Each row is where one point has got to under a steady rotation. How many ticks took it there?
The counts run from 0 to 473.
[  8.7 -13.9 -42.4  18.2  24.9   5.3 -10.6 -43.3  15.1  14.6]  463
[ -6.6  19.6 -58.0 -19.3 -21.7  10.5  17.2  -6.5 -12.0  -5.5]  21
[ 10.9  45.6  -9.6  15.2   8.1  23.7  11.5 -27.9 -34.8  25.6]  447
[ -3.8  -3.2 -42.3 -24.7  -4.1  46.6   3.0 -28.5 -16.0  -2.3]  212
[-14.4 -37.1  30.2   9.1 -12.2 -31.9   2.2  19.6   3.8  27.3]  34
[-14.0 -20.9 -36.5  -2.6 -16.0 -17.2 -51.1  -1.5  -6.3  14.9]  175
[-47.6  15.6 -15.7  -4.4  -9.5 -17.6 -17.3 -13.2  -7.4  21.9]  453
[  0.3  20.3 -16.8  52.7 -14.0 -11.4   3.5 -23.1  30.2   0.2]  185
[ 24.0  31.4 -12.4   3.1  -6.8  30.2 -11.7   7.7 -20.5 -37.7]  100
[ 26.7 -29.5  -3.6 -11.0 -17.0  -4.5  21.5  28.9   8.6 -43.9]  136
[-10.5   7.7  19.5 -37.0   0.2  19.6  43.8  22.1   0.0  -1.7]  302
[-45.3   8.1  22.7 -35.4  19.1  14.4  30.7  15.9  11.7   4.8]  303
[ 46.9 -30.3 -36.9  -1.1  -5.2 -15.3   0.4 -25.4  -1.0  -7.8]  273
[ 31.8 -13.4 -34.6  40.5  -7.4  -3.9  21.1   0.8 -12.9   4.6]  465
[ 22.8  33.0 -24.9  -6.6 -15.0  39.2  -8.7  22.6  -6.7 -27.8]  4
[ 10.1  17.7  -1.3 -32.2  33.6   8.9 -22.6   7.6  20.7  34.3]  444
[-27.9  28.3 -14.8 -31.7  30.3 -10.7 -41.0   0.5   4.5  -2.4]  157
[ 19.1 -40.0  12.7  -0.8   6.9   0.8   3.1  50.5  20.9 -24.0]  233
[  0.4 -24.6  14.0  39.3  28.1  15.5  -6.0  25.6 -15.0 -26.3]  424
[-13.8   4.5  34.2  25.9   0.7   5.4  36.1  15.2  21.3 -44.6]  93
[  2.5  17.7  -3.4 -31.8  30.5  -4.8   9.6  45.9   2.3 -21.7]  346
[-19.5   4.4   7.8 -39.7  53.1   2.5 -10.5  -1.3  11.7  -8.4]  252
[ -5.9  48.4  -4.3   6.6 -11.2  27.9  34.9 -23.8  -2.9 -12.9]  395
[  1.5 -14.1  12.8  22.5  31.7  10.1 -21.7   2.1  43.6   2.9]  235
[ 15.4  27.0  29.9 -28.7  22.2 -30.0 -13.1 -11.3  18.7  30.4]  296
[-42.4 -48.6  14.9  -7.3  -6.4  12.0  14.8   7.2 -23.5  -7.0]  172
[ 55.8  13.1  -5.1   3.2   1.6  18.3 -14.0  -1.9  32.4   7.6]  142
[-10.3  38.0   9.7 -23.0 -28.5  19.2 -11.6 -38.7  12.4 -17.3]  246
[ -2.0   1.2   3.4 -15.4  26.2 -19.1  25.3  27.1  -9.7  48.4]  164
[ 26.7  10.9 -20.1  22.1   1.0  13.4 -36.5  11.6  36.8  14.0]  141
[ -6.4  13.4  42.6 -16.3  47.6  -9.7 -18.9  -4.9   4.2   8.3]  104
[ -7.6  26.8  45.9 -12.9  -9.9  -7.7 -17.8  14.8  27.1  22.1]  148
[  0.9 -31.8   7.5 -22.5  10.5 -25.4 -17.7  -0.2 -10.2  43.3]  313
[ 28.1   3.1   6.0  -8.4 -21.6  36.5 -42.9 -18.3  22.1 -16.4]  194
[-11.8   7.3  34.2 -26.5  -1.5  14.7  17.4   1.5 -28.6 -30.6]  58
[ 14.7  29.7   2.3 -25.2 -16.7   4.0  46.8  25.3 -16.5  -4.4]  301
[  3.7  20.2  -0.8 -31.1  -4.4   0.7  17.8  31.2 -23.1 -46.3]  249
[ -9.1 -32.2   0.4  -2.3 -26.3 -24.7  49.1  31.2   1.8 -11.6]  415
[-52.0   1.9  16.4  -5.7   7.8  -9.7  -3.5 -11.2 -14.5  35.4]  452
[-18.5   2.6 -28.8   3.7 -34.7  12.5  13.1  -7.1 -41.9  -9.8]  265
[-36.7 -27.1 -10.1  -2.9  45.6  14.8   0.8  15.0  -9.3   1.2]  25
[ 34.5  22.3  -1.4  40.1  22.3  21.3  18.3  -8.6  -2.0 -28.6]  48
[ 11.9 -19.8 -44.4  -1.9 -36.6  -3.0 -11.9 -13.0  38.0  -3.1]  324
[ -2.8   5.0  54.1  -6.6 -17.8 -19.7  12.9  16.2  10.1 -14.7]  433
[ -2.0 -42.1 -20.1 -10.6 -23.1   3.7 -39.2 -18.1  13.7   8.0]  80
[-23.2  10.1  14.0  13.5  28.9   7.4  37.3  25.6 -37.7  28.4]  259
[-24.1 -49.6  13.3 -32.6  -7.7  -6.0   5.3  11.9 -15.0  -7.1]  268
[-28.1 -22.3  -9.0  10.5  41.2   7.7 -32.9  -4.7 -10.4  32.5]  122
[-19.4   1.8  27.5 -41.3  26.9  -3.1   6.4   6.7  -4.6 -29.6]  155
[  2.9   2.4  24.0 -46.3  -0.1   4.3  12.1  13.4  -3.3 -29.5]  154
[-29.0  13.7   8.3  12.5  -4.1 -10.0  -2.6  51.2  35.0  -6.0]  95
[  7.2  -8.8   9.5  33.3 -19.9   1.7   7.9 -30.1  44.8  20.6]  280
[  5.4  -8.6  -6.2  26.2 -28.1  -9.7  -5.2  14.0  38.4  32.5]  375
[-48.2  32.7 -29.0 -26.1  10.8  14.4 -19.2   9.9  10.2  17.0]  305
[ 31.8  23.1  15.3  34.7  21.9   8.4  21.1  32.0 -12.8 -21.9]  49
[ 34.2  31.0   8.5 -20.6  -4.2   3.7 -33.2 -27.4  -6.6  29.8]  11
[ 28.6 -35.6  13.5  15.8 -10.7  13.0  19.2 -31.5 -21.2   8.3]  126
[ -4.8  12.4  -1.3  -1.8 -10.2  46.7 -33.6 -24.2  27.6 -19.8]  98
[ 12.8  19.3 -16.9  39.6 -19.0 -31.0 -16.3 -10.6  31.5  11.9]  89
[-12.2   3.1  22.3  -9.9   0.9  -7.9 -11.0  19.7  54.4   3.0]  0
[ -3.4  31.9 -10.9 -21.8  20.6   4.1  10.5  32.4 -17.5 -45.8]  345
[-53.5 -31.3  -5.7  12.5 -13.6   3.5  -0.3  23.5 -13.2   2.0]  77
[-46.1  18.6 -26.1 -24.1  -1.9  -3.5  -3.5 -33.0  15.7  19.9]  19
[-32.9  -3.2  26.8   6.3  19.7   6.6  27.0   3.2 -25.4  28.8]  355
[  7.4  20.8  36.8  44.6  18.4  15.2  15.3  22.4 -20.6 -24.9]  145
[ 45.4  -2.8 -11.9   7.7   9.8  26.6 -19.4 -23.7  47.1  -8.5]  46
[ -1.0 -21.0   8.8  39.3  23.8  -6.3 -34.3  43.7  -4.9   6.8]  425
[ 15.5  34.9   1.4 -12.7 -52.5  23.2   7.7   6.4 -20.1   2.7]  56
[ 12.5  29.0   1.7 -15.4  16.8  -1.4 -37.5   4.3  -2.3  35.7]  10
[ 46.7 -22.7 -35.2  23.9  -4.6 -17.6  12.4   0.1  -5.6   0.7]  369
[ -7.2 -36.8 -25.5 -26.0  24.1 -28.0 -17.2   7.6  16.2  23.4]  461
[  0.7  15.7  -4.4 -27.2  46.0   7.3 -18.9  42.8  17.5  19.7]  443
[  1.5  35.2 -27.8  11.9 -16.3  38.1 -19.7  -2.0  10.0 -27.4]  3
[ -2.7 -32.1 -29.8   3.5  -9.5  18.8 -24.4 -45.0   4.9  -9.0]  81
[  9.4  25.2   1.6 -30.7 -13.9  23.0   8.8 -26.2   6.0 -44.5]  343
[ 10.2   3.0 -38.2 -29.2 -12.0  32.5 -15.9  -2.0  -6.2  11.4]  307
[-21.1  -2.1   9.9 -10.8  15.8  -6.6  15.8  11.0  17.7  60.1]  165
[ 15.0  54.8 -24.2  -1.5   0.9 -18.4   9.5 -22.4  -7.5   9.8]  203
[ 11.4  12.2   9.3 -17.3  24.9  30.8  17.3   9.4  -0.9 -47.9]  440
[ 26.6  38.4 -32.1   2.6  19.2  22.5   4.6  -0.8 -16.2  24.3]  351
[ 12.6  -1.2  -5.0  18.3 -55.9  14.5 -17.6 -10.8  19.5  10.8]  472
[ 47.9  15.4 -23.6 -21.8  10.1  23.9  27.8 -19.2 -16.4  21.0]  256
[ 28.8   7.7   6.1 -15.0  26.3  30.0  41.1 -14.0 -23.0  10.3]  257
[ 29.2  10.3  -5.1  22.8 -44.7  11.6  27.5  14.2  13.1 -16.6]  187
[ 34.9   5.8  35.2 -12.2  25.5  -3.4  11.5  -4.4 -11.4 -31.8]  388
[  0.8   6.0 -28.1  30.3 -14.1 -21.3  13.2 -44.4 -28.7  13.2]  316
[ 16.6   0.0 -36.3  19.2 -26.5 -27.0  18.3 -17.1 -33.5   6.9]  317
[  4.9  64.2 -16.3   7.6  -2.8  -5.6  32.6 -27.1  -9.0   0.0]  299
[ 28.0  17.2 -23.2  34.7 -37.7   0.8  17.8   0.5  13.6  -5.6]  186
[ 25.9  27.9 -17.3   7.7   2.5  -1.0 -51.7  -7.1   3.6 -27.7]  385
[-30.8  16.8  -4.5 -46.5  -4.8 -22.0  12.0  11.2  14.9  27.3]  113
[-49.5  10.4  19.0  11.3  11.7  -6.7  -6.4  14.4 -24.2  43.1]  356
[  3.5 -21.7   3.0  40.9  32.6 -27.4  29.0  16.6 -11.0 -16.1]  276
[ 42.4 -38.8 -10.6   0.7   6.8  -8.3  23.2 -24.3  -6.3 -24.4]  274
[ -1.8 -21.2 -14.6 -14.6  16.3  18.2   7.5  40.6 -40.2   0.1]  215
[ 39.3   7.4  16.8 -10.3  -3.7  20.4 -15.3 -16.2 -11.3 -38.7]  291
[  4.4 -20.4   1.7  40.0  25.3 -36.6  15.0  34.0   7.1   7.8]  277
[-14.4  18.1   7.8   1.3 -16.3   7.6 -41.8  28.0  33.8  -2.1]  192
[-20.8  -7.6   5.2  -7.6   3.4   8.4   8.4 -18.2  15.7  58.3]  166
[  6.5  32.9 -30.6   2.2  29.7  19.5  -9.8 -24.4   6.6  24.6]  350
[-37.6  25.2   9.3 -28.2  -0.3 -28.2  23.2  28.3  -3.9  16.8]  112
[-13.3   6.3 -33.2 -42.2 -14.3  17.3  -8.9   5.0  28.5  35.6]  210
[ -2.0  18.4 -11.7 -50.8   3.7  -6.7 -34.5   0.3  11.1  10.6]  62
[-11.7  20.4  -2.3 -10.7  44.9   3.7  -5.3  47.5  -1.6  -9.2]  442
[-33.8  31.5  25.4   4.9  -7.9 -29.5 -22.4   8.3  13.9  -2.5]  339
[  3.6 -39.4  20.7   5.0 -13.4 -22.4  34.0 -20.8 -22.6  -5.4]  223
[  4.1  41.2  -5.4 -15.7 -38.9   1.4   6.1   1.1 -15.8 -27.4]  152
[ -5.1 -21.2   7.5 -17.8  28.6 -12.9 -17.6  37.4 -35.1  32.4]  312
[ -5.8   1.1 -20.5  22.9 -13.2 -15.2  27.5 -59.0 -18.2  -2.8]  412
[ 26.0  -9.3 -49.9  17.7   5.1 -17.6  -9.8 -21.8  -0.6  -3.3]  368
[ -9.7 -27.3  13.9   8.7  30.0   1.5  -1.8  18.6  29.2 -27.5]  138
[ -0.5  33.3  18.4 -25.0 -29.9  -4.0 -31.8 -17.4  27.8   2.6]  245
[  2.7 -44.4  23.5  -0.7  26.5   6.5 -12.5  24.3  40.5  -4.2]  234
[-11.6 -33.8  21.1  26.9  21.6 -35.9 -16.3 -14.3  28.5   4.3]  87
[  8.5  54.6  -1.6   8.8 -40.7  17.1 -20.6  -8.2  -9.3  -0.8]  55
[ 24.5 -33.2 -20.8  16.6   3.7   8.5   4.8 -42.7 -19.0 -33.7]  178
[  1.3  -7.2 -10.6   5.5  14.3 -16.8 -38.7  28.2  41.2 -14.1]  44
[ 30.0  17.6 -18.5  44.7   5.2   8.4 -38.1  -2.0  14.9  10.9]  237
[ 25.4 -30.7  -2.2  24.8  28.2  -8.0  34.7 -11.7  -7.9 -19.5]  275
[ 36.5  49.6  -7.1 -20.6 -25.2  -8.9  31.0 -18.8 -10.5   2.2]  204
[  9.9 -37.6  15.3  27.2  20.8  28.5   3.8  15.0  -8.1 -37.5]  423
[-40.7  15.2   9.1 -31.8  10.2 -15.5 -14.9  15.1 -16.6 -11.5]  60
[-18.2 -36.8   0.9   4.8 -23.9  29.4  48.0  -5.6 -19.6  -3.7]  75
[ 41.7  38.2   2.4 -30.0 -13.3   6.1  15.5 -28.2 -16.5  21.3]  108
[ 16.3   9.4  -4.8  36.4 -39.7  14.4  20.2  24.1   0.8 -26.1]  283
[ 27.5  10.1  26.3  -1.3  25.4  11.9  -0.3 -10.3 -22.3 -39.0]  292
[  8.5  22.0  37.7  30.1   6.8 -10.0   7.5  41.6 -20.2   0.7]  146
[ 35.2   3.8  41.1  23.9  -8.6  25.3  12.3   3.0 -12.6 -10.1]  240
[ 43.0  30.0 -14.4  -9.0   4.7  17.6  23.5   1.9 -25.7  25.0]  352
[ 54.5  27.2 -13.2  -5.8  -9.0  -2.5 -25.0  -0.2   3.6 -25.1]  386
[ 23.1 -33.7 -12.6  17.5  -4.4  30.1  -4.8 -35.8  -8.0  31.3]  29
[-23.0 -10.7 -50.9  18.8 -11.8   7.3 -21.4   0.5  33.1  -6.8]  419
[-22.5 -16.0 -11.7   5.3 -31.0 -26.8 -15.4 -37.9  44.6   2.8]  132
[ -1.4 -15.1 -31.7  11.6 -24.6   5.4   4.3 -31.8  31.8 -28.4]  229
[ 17.7  22.7   3.9 -15.0  33.9  30.0 -11.5 -32.3  19.6  37.6]  445
[ 20.0  -3.0  47.6 -26.2  31.1 -19.0 -19.1  21.0  -2.9  10.6]  199
[-16.0 -22.8  41.0 -18.2  -4.8   7.9 -40.2  15.8  23.7 -13.3]  382
[ -2.6 -28.7   2.0  -6.0  13.6 -15.1 -19.6 -30.8  -1.8  49.8]  314
[-17.7 -34.5 -21.5  -7.6  28.4 -11.5 -25.4 -29.8  14.4   3.4]  366
[ -0.2 -32.3  16.0  -2.7  -4.6  -3.5  11.5   8.2  15.3 -54.7]  41
[ 23.5  23.1  19.6   4.0  23.4   3.8 -14.3  27.8 -40.4 -34.8]  197
[-7.3 19.9 43.0 11.5 14.8  0.7 -6.8  2.8 30.7 28.6]  52
[-18.6  -2.7 -18.4  32.3 -35.8 -18.7 -24.9 -27.3  10.1  -6.6]  37
[ -1.6  10.6  15.4 -40.6  40.3  -6.3 -10.3  31.9  23.7   5.8]  347
[ 46.2 -34.5 -13.8   8.8   5.7  -8.0  28.6   0.9  -3.5  -5.8]  370
[-17.5 -20.7  -3.8  -1.0  29.0   0.2  -0.8  28.8 -48.9   1.6]  311
[-20.1  12.6 -36.8 -20.7 -38.5  -3.2 -16.1 -18.8  -6.7  25.2]  454
[ 34.4  23.6  -7.9  32.0 -33.6 -19.9  18.1  -6.5  29.7   7.1]  90
[-21.4   7.8 -12.7 -43.5  -2.1  -6.1   3.0 -10.3  29.9  25.9]  114
[-14.0 -37.2  33.5  24.4  11.9  -6.8  26.2  14.6  21.1  14.2]  468
[ -6.1  29.6  21.3   0.1  30.3 -46.3  -9.4  24.8  16.3  18.6]  391
[ 24.9 -27.1  23.0  11.2  12.7  -1.4 -28.6  28.6  26.7   9.0]  330
[ 18.2  -6.4 -28.8 -31.1  -9.0  43.7  -4.7 -23.3 -24.9   6.8]  308
[-24.4  23.8 -50.4 -15.6 -15.3   5.9   2.8 -26.3   8.8   5.4]  20
[-16.1   9.5  19.9  -2.6  -9.6   6.8 -15.6  -7.9  62.1  -4.0]  1
[ 22.7  16.2  32.0  -8.8  25.9  -9.9 -17.8  30.2 -16.4 -20.8]  198
[ -1.7  -0.4   1.9  39.4 -30.7  24.1  20.9 -12.8  -3.6 -33.8]  378
[  1.6 -19.8 -30.4 -32.4 -24.7   5.9  17.1 -28.8 -28.6 -10.6]  456
[-20.1 -34.6  24.2  18.9 -13.4 -28.1 -12.8 -11.6  24.4  20.1]  35
[ 16.5 -12.1 -40.5 -35.8 -16.8  15.6  29.6   9.7 -19.9  -9.4]  22
[  2.5   3.8  -6.9   5.6  36.9  -2.9  35.9  32.6 -28.6  21.3]  163
[-42.0  19.7 -12.5 -24.2  -1.7  -5.3  -4.8  23.3  15.9  27.2]  209
[ 19.7  17.9 -22.2  -3.9  32.7  -4.5  32.6   8.0 -30.1  -4.5]  66
[ 10.0 -43.5  28.9  13.1  23.2 -42.1  -9.0  -0.7  16.0  -9.5]  86
